In the data rows, zero lies at 4.5, halfway between 4 and 5.
Here are some rows, each followed by its group. Rows of different groups can look alike.
[3 7 7 5 5 4 4 5 5 4 4 4 5 6 3 2 4 6 4 6 3 5 3 5 4 4 4 4 5 2 4 6] OP
[7 3 3 5 2 3 2 3 3 5 3 8 5 2 7 6 3 3 3 1 7 5 5 1 4 8 5 4 4 4 5 2] Ar
[3 3 6 3 7 3 3 3 5 4 5 5 6 4 3 2 6 5 5 7 6 3 4 4 2 4 5 5 3 3 1 3] TG
[4 7 6 6 8 7 6 5 4 5 5 5 5 5 4 5 2 6 2 4 3 6 5 5 5 4 3 5 8 4 7 6] Ey
[5 3 5 3 4 5 3 5 4 5 5 6 5 3 5 6 5 7 4 5 6 3 4 3 2 4 3 4 5 5 4 4] TG
[4 4 6 5 4 5 4 4 3 3 4 3 3 4 3 5 6 4 5 5 6 4 3 3 5 5 5 7 4 3 9 4] VD
[4 5 4 6 6 2 6 4 5 6 3 3 4 7 5 2 6 3 5 4 3 7 3 5 6 4 4 3 4 4 3 5] ZF
[2 2 4 3 4 4 3 3 4 3 6 4 4 4 2 6 5 1 8 5 5 2 4 6 5 5 7 4 2 3 3 3] VH
[5 6 4 6 7 4 7 5 6 5 3 3 5 6 6 4 3 3 3 3 2 7 5 6 4 3 4 3 6 5 2 5] Ey
[5 2 5 2 4 3 6 5 6 1 6 2 3 3 3 7 6 4 8 6 6 2 6 3 7 4 4 7 3 7 4 4] OZ
[5 2 5 2 4 4 6 5 5 0 7 2 3 2 4 8 5 5 8 5 6 3 6 3 6 3 5 6 3 6 5 5] OZ
[2 2 5 3 4 4 4 4 6 3 6 2 3 5 3 5 4 4 8 6 5 2 5 4 5 5 7 5 2 4 2 3] VH
[3 4 6 5 3 4 1 2 4 4 4 7 7 5 4 2 4 7 5 5 6 3 3 4 1 5 6 4 3 1 5 4] IB
[7 2 3 4 3 4 5 4 4 4 4 7 5 3 7 6 4 3 4 3 5 5 5 2 4 6 4 4 5 6 4 2] Ar
[4 9 7 5 3 8 4 3 6 4 5 7 6 8 4 1 6 5 5 7 3 3 5 8 5 2 3 5 7 4 7 7] CE
[3 3 6 4 2 4 3 4 3 4 6 4 5 5 3 4 7 7 6 6 8 4 3 4 3 5 5 6 4 3 4 5] TG
[5 1 1 2 4 4 6 2 5 6 5 6 3 0 6 8 4 0 6 4 5 4 7 3 6 6 6 3 2 7 3 0] VH
[3 4 5 4 4 6 4 5 5 4 4 3 3 5 4 5 6 4 6 5 6 3 4 4 7 4 5 7 4 3 8 5] VD
[3 7 6 6 7 6 6 3 5 5 4 4 5 6 2 4 2 5 4 4 2 6 4 6 4 4 5 3 6 4 3 6] Ey
[4 4 6 2 4 4 5 3 5 4 4 4 6 4 4 5 2 5 5 4 4 4 5 3 2 4 4 5 3 6 2 4] Ar
[3 6 6 5 6 5 4 4 5 6 4 5 5 5 2 3 5 6 6 6 3 5 3 7 3 5 3 4 5 3 4 4] OP
[2 3 5 2 4 3 5 3 5 2 7 4 4 4 4 5 7 4 9 6 5 1 6 4 5 4 6 6 1 2 3 5] OZ
[2 4 5 4 3 2 2 3 5 5 4 5 7 5 3 2 5 5 5 4 6 2 4 4 2 4 3 5 2 2 3 5] TG
[3 2 6 2 4 3 4 2 6 5 6 5 6 4 3 4 4 5 4 7 5 4 5 5 3 5 4 5 2 3 3 3] TG
[1 6 7 5 5 4 4 4 3 5 4 3 5 7 1 3 5 5 5 6 3 5 3 6 4 4 4 4 5 3 4 5] ZF
[4 9 6 5 3 9 4 3 5 5 5 7 5 7 5 0 8 5 3 7 4 3 5 8 3 2 3 5 7 2 6 7] CE
[6 2 2 3 2 3 5 5 3 2 7 7 3 2 7 8 6 3 5 3 6 3 7 2 7 5 6 4 3 6 4 4] OZ
[2 6 6 5 6 4 3 4 5 5 4 4 5 5 3 4 5 6 4 5 2 6 4 6 4 5 6 4 4 1 5 5] ZF
[3 4 4 2 2 3 4 4 5 3 6 4 3 4 4 5 6 5 7 5 5 1 6 4 4 4 6 6 1 3 4 4] VH
[2 5 5 3 3 3 3 4 5 4 6 4 6 5 2 2 6 8 6 6 5 3 4 5 2 4 5 4 3 3 2 6] TG
[5 4 3 3 3 6 4 6 3 3 7 6 4 2 4 7 4 6 5 4 6 2 6 4 4 5 7 4 5 5 4 4] VH
[3 5 7 7 6 6 4 6 4 5 3 4 2 7 2 3 7 7 5 6 5 6 2 6 6 6 5 5 6 2 8 6] Ey
[3 6 5 4 4 3 5 3 6 3 6 2 4 4 4 3 4 4 7 5 3 2 4 4 5 2 5 5 3 2 4 7] VD
[3 5 7 5 6 5 4 6 5 6 5 3 3 6 2 4 6 7 5 6 5 5 3 5 5 6 4 5 6 3 6 6] OP
[7 3 2 5 4 4 5 6 4 3 4 5 3 3 7 7 4 2 4 3 6 4 5 4 7 4 5 3 5 6 6 4] VD
[4 3 5 4 3 4 2 5 4 5 5 5 4 5 3 4 6 6 8 6 8 4 3 2 4 4 4 6 4 3 6 3] Ar
[6 4 0 7 4 5 2 4 1 5 3 6 4 2 6 7 5 5 5 1 6 5 2 4 4 6 7 2 4 4 5 4] VD
[3 5 4 2 2 3 5 3 5 3 5 3 4 4 4 5 6 4 7 5 4 2 5 4 5 4 6 7 1 4 4 4] VH
[3 4 4 2 2 3 5 4 5 1 6 4 5 4 4 4 6 4 7 5 4 1 6 6 5 3 5 6 1 3 4 4] VH
[3 5 7 5 5 9 3 4 6 5 5 3 4 6 2 2 6 4 6 9 4 4 3 9 4 4 5 4 7 5 4 4] CE
[3 6 7 6 6 5 4 5 4 5 5 2 3 5 3 4 6 4 6 6 5 6 4 5 7 5 4 7 5 3 8 5] OP
[7 2 3 3 3 3 5 5 5 5 5 9 4 2 6 6 4 3 2 3 5 5 7 1 6 5 3 5 3 7 5 2] TG
[7 3 1 4 2 4 4 5 3 3 6 6 4 2 7 8 4 4 5 2 6 3 7 3 6 6 7 4 3 6 5 3] VH
[3 3 4 4 3 6 2 5 2 3 6 4 3 4 3 6 8 6 8 5 7 3 4 5 6 6 8 6 3 3 6 4] VH
[3 6 6 4 8 5 6 5 6 5 4 2 5 6 3 5 2 5 4 4 1 6 4 6 5 3 4 4 6 5 3 5] Ey
[3 6 6 7 6 6 4 6 4 5 4 2 4 7 2 3 6 6 5 5 5 6 2 6 6 4 2 6 7 2 7 7] Ey
[4 4 5 5 3 4 3 5 4 4 6 6 6 6 3 3 7 8 5 6 7 3 3 4 3 3 5 6 3 3 4 6] Ar
[6 3 1 4 4 3 5 5 4 3 6 4 5 2 7 7 5 3 5 2 6 3 8 4 7 5 7 5 2 7 4 4] VH
[5 5 5 5 3 4 5 5 4 3 5 5 6 5 6 4 4 7 4 4 6 4 5 4 4 2 2 6 5 5 4 7] Ar
[5 8 7 7 3 9 3 5 5 4 4 6 4 9 4 1 9 7 4 8 6 3 4 7 5 3 3 6 8 5 9 8] CE
[2 7 6 6 5 5 4 4 3 4 3 4 5 6 3 2 5 7 5 5 3 4 3 6 2 4 5 5 5 2 2 7] ZF
[5 3 5 2 3 3 6 5 4 2 7 4 4 4 5 6 6 5 6 5 7 1 7 3 5 3 5 6 3 6 5 6] OZ
[8 4 3 3 2 1 6 4 4 3 5 7 7 4 8 4 4 4 1 3 6 4 9 2 6 3 2 5 3 7 5 4] TG
[3 8 7 5 2 8 5 4 6 4 5 5 5 8 4 0 8 6 4 8 4 3 4 8 4 1 3 5 8 4 7 8] CE
[3 6 6 5 5 4 4 3 5 5 4 3 3 7 3 3 5 7 5 5 3 4 3 6 3 4 4 5 4 3 5 5] OP
[5 5 3 6 6 3 5 4 4 6 3 3 4 6 5 5 2 4 3 2 1 7 3 6 3 5 4 2 6 7 2 5] Ey
[5 6 3 6 6 4 5 3 5 6 3 4 5 4 6 5 2 4 3 1 3 7 3 6 3 6 4 1 5 6 4 4] Ey
[4 7 8 5 2 9 5 5 5 5 5 5 3 8 4 1 9 5 5 9 6 4 5 6 5 2 2 7 8 4 9 7] CE
[7 3 2 6 4 3 3 5 3 5 3 7 6 4 6 4 4 6 3 2 6 6 4 4 3 6 5 4 5 5 2 3] IB
[2 3 5 4 9 6 3 4 6 7 5 3 4 4 1 5 4 4 7 6 2 6 1 6 5 8 6 3 5 4 4 2] ZF
[5 5 6 0 4 3 8 3 8 4 4 5 6 3 4 4 1 1 3 7 3 5 8 2 5 3 2 6 3 6 4 3] IB
[3 6 7 5 5 4 5 5 6 5 6 2 3 6 3 3 5 5 6 6 4 4 3 6 4 3 4 5 5 3 4 6] OP
[2 4 6 2 3 3 3 3 5 4 5 4 6 4 3 3 5 6 5 5 6 2 3 4 1 4 5 5 3 3 3 4] TG
[4 4 5 8 5 4 5 6 4 6 3 3 4 6 5 5 6 4 5 4 6 8 2 5 7 6 4 4 6 1 8 6] Ey
[2 8 6 6 5 4 6 5 6 5 4 2 5 7 2 2 5 7 6 5 2 5 3 8 3 3 5 5 5 3 5 8] Ey
[6 3 3 7 6 5 4 6 4 5 3 4 4 4 6 6 4 5 4 3 4 7 4 5 5 6 4 3 6 6 4 5] OP
[4 3 5 2 5 5 6 3 6 5 4 5 6 3 5 4 1 3 2 6 2 4 6 3 3 5 3 5 4 5 2 1] IB
[6 4 2 6 5 6 3 6 3 6 3 5 3 3 5 7 4 4 4 1 6 7 3 4 5 6 5 3 6 6 5 3] OP
[6 3 3 4 3 3 4 6 4 4 4 5 7 3 6 6 5 5 4 3 7 4 5 3 4 6 4 4 4 6 2 3] TG
[2 3 5 3 3 5 3 3 4 3 6 4 4 4 3 5 5 5 8 5 5 2 3 5 4 5 7 4 1 3 3 4] VH
[7 5 3 6 7 5 4 6 4 5 5 5 4 5 5 6 4 4 3 3 4 7 5 5 6 5 5 4 7 5 5 5] ZF
[5 4 4 3 5 6 5 3 4 3 5 4 3 4 4 6 4 0 6 4 3 3 5 5 5 4 5 5 5 6 7 5] VD
[6 2 2 5 2 4 3 5 3 5 4 7 6 3 6 5 4 5 3 2 7 6 4 3 3 5 5 3 4 5 3 1] IB
[7 4 1 5 5 4 5 5 3 4 4 5 4 3 6 6 4 2 4 4 5 5 6 3 6 5 6 3 5 7 5 4] VD
[6 5 2 7 5 5 4 5 3 4 6 6 4 3 7 6 4 4 4 2 5 5 4 4 5 5 6 2 5 5 5 5] VD
[2 4 5 4 7 6 3 5 6 6 5 4 4 4 2 4 3 4 5 6 1 5 3 7 5 7 3 4 5 2 5 2] ZF
[3 2 5 2 4 4 4 3 6 6 4 6 5 5 2 4 4 4 6 6 4 4 4 4 3 7 4 4 3 3 4 1] IB
[7 6 1 6 3 5 4 4 3 5 2 5 3 3 6 6 4 1 6 0 6 5 3 3 6 6 6 3 4 6 6 4] VD
[6 5 3 7 7 6 6 5 4 8 2 2 2 5 5 7 4 3 3 2 3 8 3 4 6 6 6 3 6 5 6 3] Ey
[6 4 6 3 4 5 4 5 4 4 5 6 5 3 4 5 3 5 4 5 5 5 6 2 5 5 5 6 5 5 6 4] Ar
[4 4 4 4 2 1 4 4 4 4 4 5 6 5 6 2 6 5 5 3 7 4 3 4 6 3 4 5 2 3 2 4] Ar
[5 3 4 3 4 4 5 4 4 1 6 6 4 3 4 6 5 6 5 4 4 1 6 4 5 5 6 6 3 5 4 4] OZ
[7 4 2 3 3 3 6 5 5 6 6 7 5 2 7 5 1 3 1 2 6 5 8 2 5 4 3 6 3 5 6 3] Ar
[7 1 4 4 3 3 5 5 5 6 3 6 6 4 7 5 3 3 2 3 5 6 6 4 4 6 3 5 4 6 4 3] IB
[2 4 6 4 7 5 5 5 6 6 5 2 3 6 2 3 4 5 7 7 3 5 2 5 4 5 4 5 5 4 4 4] OP
[6 1 4 2 4 3 6 3 8 7 4 5 5 2 6 4 2 1 4 4 4 6 5 3 4 6 3 2 3 6 1 0] Ar
[6 6 5 3 4 7 6 4 5 4 5 5 5 3 6 5 3 1 3 5 3 3 7 3 6 5 3 6 4 6 8 4] VD
[6 7 4 5 4 8 6 4 5 5 5 6 5 6 8 2 5 3 2 6 4 5 6 7 4 2 2 2 8 7 4 6] CE
[6 7 4 7 4 8 4 3 4 5 3 8 6 5 8 2 5 4 1 5 5 3 5 8 2 4 3 1 8 7 3 6] CE
[4 7 5 5 6 5 5 6 5 3 4 3 7 5 5 4 2 6 3 5 2 5 5 6 3 3 4 3 6 3 5 6] ZF
Which 5 groups are nearest to each row below, nearest first, going by the distance to the centre of the group?
[1 1 6 3 4 3 4 4 5 2 6 2 3 3 1 6 6 4 9 8 5 2 6 5 4 6 8 4 2 4 2 3] ~ VH OZ TG OP ZF
[6 6 4 5 6 3 6 4 5 5 4 4 5 5 6 4 3 4 4 3 2 7 5 5 4 4 4 3 5 5 3 4] ~ Ey ZF IB OP Ar
Which 3 other groups have their centres nearest to the centre of group IB, nearest first?
Ar TG VD
Group Ey spreads out most along one direction. Which 3 other groups' directions of most spread are closest to that one, closest first?
CE Ar VH
Which 3 other groups have their centres nearest to the centre of group ZF, nearest first?
OP Ey VD
Which 3 other groups have their centres nearest to the centre of group TG, nearest first?
Ar IB VH
Which 4 groups are nearest to each row below, nearest first, going by the average distance to the group's rows?
[3 3 6 4 3 4 2 5 3 5 5 5 5 5 3 4 7 8 6 5 8 3 2 3 2 4 5 6 4 3 5 5] ~ TG OP Ar VH
[5 2 4 5 2 2 2 5 3 5 4 6 5 5 5 6 8 6 6 4 8 4 3 3 4 9 6 4 4 4 3 4] ~ TG Ar VH IB
[3 9 7 5 2 7 6 4 6 3 4 5 5 8 5 0 7 5 5 9 4 3 5 7 4 0 2 6 7 4 5 7] ~ CE OP ZF Ey
Which 4 groups are nearest to each row below, nearest first, going by the distance to the centre of the group?
[2 6 6 6 6 5 4 5 4 4 4 2 5 8 2 3 5 8 6 5 2 6 1 7 3 4 6 4 5 3 3 7] ~ ZF OP Ey CE
[5 5 6 4 6 7 6 5 5 4 5 6 4 3 5 5 3 3 3 5 4 3 7 2 6 4 4 6 4 5 9 4] ~ VD Ar IB OP
[6 5 3 7 7 5 6 6 4 5 4 4 4 5 6 6 4 4 4 3 4 7 4 6 6 5 4 3 5 7 5 5] ~ Ey VD OP ZF
[3 5 5 4 3 2 4 4 5 4 5 4 7 7 3 1 5 7 5 6 4 3 4 5 2 2 5 5 3 3 2 7] ~ TG ZF OP Ar
[6 4 2 6 5 3 4 5 3 4 4 5 4 3 7 6 4 4 4 3 5 4 4 5 5 5 6 2 6 5 4 5] ~ VD Ar IB Ey
[2 6 7 4 7 4 6 5 6 7 5 2 4 7 2 2 5 4 5 7 2 5 4 6 4 3 3 4 5 3 5 6] ~ ZF OP Ey CE
[3 6 6 5 6 3 6 5 6 4 5 1 5 7 3 2 5 6 5 5 3 4 4 6 5 2 4 6 4 3 4 7] ~ OP ZF Ey TG
[3 5 7 5 6 5 6 5 7 5 4 1 4 7 3 3 4 4 5 6 2 5 3 6 6 2 3 6 5 4 5 6] ~ OP Ey ZF CE
[7 4 4 6 6 5 5 5 4 4 4 5 4 4 6 5 4 5 4 3 5 7 5 6 6 6 6 3 6 5 5 5] ~ VD Ey OP ZF
Which 5 groups are nearest to each row below, nearest first, going by the average distance to the group's rows?
[6 7 3 6 3 8 6 4 6 5 4 5 4 6 9 3 5 2 2 5 5 5 4 6 4 2 3 3 8 7 6 5] ~ CE VD Ey OP ZF
[2 4 6 6 7 5 3 5 4 6 4 2 5 7 1 4 5 7 7 6 4 5 1 7 2 5 6 4 5 3 3 5] ~ OP ZF Ey TG VH
[4 5 7 5 6 5 4 6 5 4 4 1 4 6 2 4 7 5 6 6 5 6 3 4 8 5 3 7 5 4 7 5] ~ OP ZF Ey VD OZ
[4 7 6 5 7 5 5 2 5 4 3 4 5 5 3 4 3 5 4 4 1 6 4 6 4 4 5 4 5 5 5 5] ~ ZF Ey OP VD IB
[3 3 6 4 3 5 3 5 5 6 5 5 5 5 3 4 6 6 8 6 7 5 3 3 5 5 4 6 4 3 6 4] ~ OP TG Ar VH ZF
[7 4 4 4 2 2 4 6 3 4 5 6 6 4 7 4 5 6 3 3 7 4 5 3 4 3 3 5 4 6 3 6] ~ Ar TG IB OZ VD
[3 5 5 6 4 5 4 6 5 4 4 3 2 5 3 5 6 4 7 5 6 3 3 4 7 3 6 6 4 4 7 7] ~ OP VD OZ VH ZF
[4 5 6 6 6 6 5 5 3 5 5 4 4 5 2 4 6 6 6 6 5 5 3 5 6 6 4 6 5 4 7 6] ~ OP ZF Ey VD TG
[4 5 6 2 3 3 5 3 5 4 4 7 7 3 4 4 2 4 3 5 4 3 6 3 2 4 6 4 4 5 1 3] ~ IB TG Ar VH OZ
Which 3 other groups have their centres nearest to the centre of group VD, nearest first?
Ar VH OP
Which 4 groups are nearest to each row below, nearest first, going by the distance to the group's nearest row?
[6 4 5 2 2 4 5 4 4 4 6 6 7 3 3 4 3 7 3 3 6 3 7 3 3 4 5 5 4 4 5 5] ~ Ar TG VH OZ
Which 3 other groups have their centres nearest to the centre of group Ey, nearest first?
ZF OP VD
Which 5 groups are nearest to each row below, nearest first, going by the distance to the group's nearest row?
[3 5 6 5 4 5 2 4 3 4 4 5 3 4 2 6 7 3 6 5 7 3 3 4 5 4 5 6 5 2 8 5] ~ VD Ar OP VH TG
[2 5 6 6 7 4 4 5 6 3 5 2 4 8 2 2 5 7 5 6 2 5 2 7 3 3 6 4 5 3 3 6] ~ Ey OP ZF TG CE
[5 7 6 6 7 6 5 6 5 4 4 5 5 6 4 5 3 6 3 5 4 6 6 6 5 4 5 6 6 5 6 7] ~ Ey ZF OP Ar VD
[1 4 5 6 7 7 3 5 6 7 5 3 4 5 2 5 3 4 6 5 1 6 2 7 4 8 6 3 5 2 4 3] ~ ZF OP Ey IB CE
Which 3 other groups have their centres nearest to the centre of group OP, nearest first?
ZF Ey VD
Which 3 other groups have their centres nearest to the centre of group VH, nearest first?
OZ VD TG
Group Ar spreads out most along one direction. Which 3 other groups' directions of most spread are closest to that one, closest first?
VH Ey CE
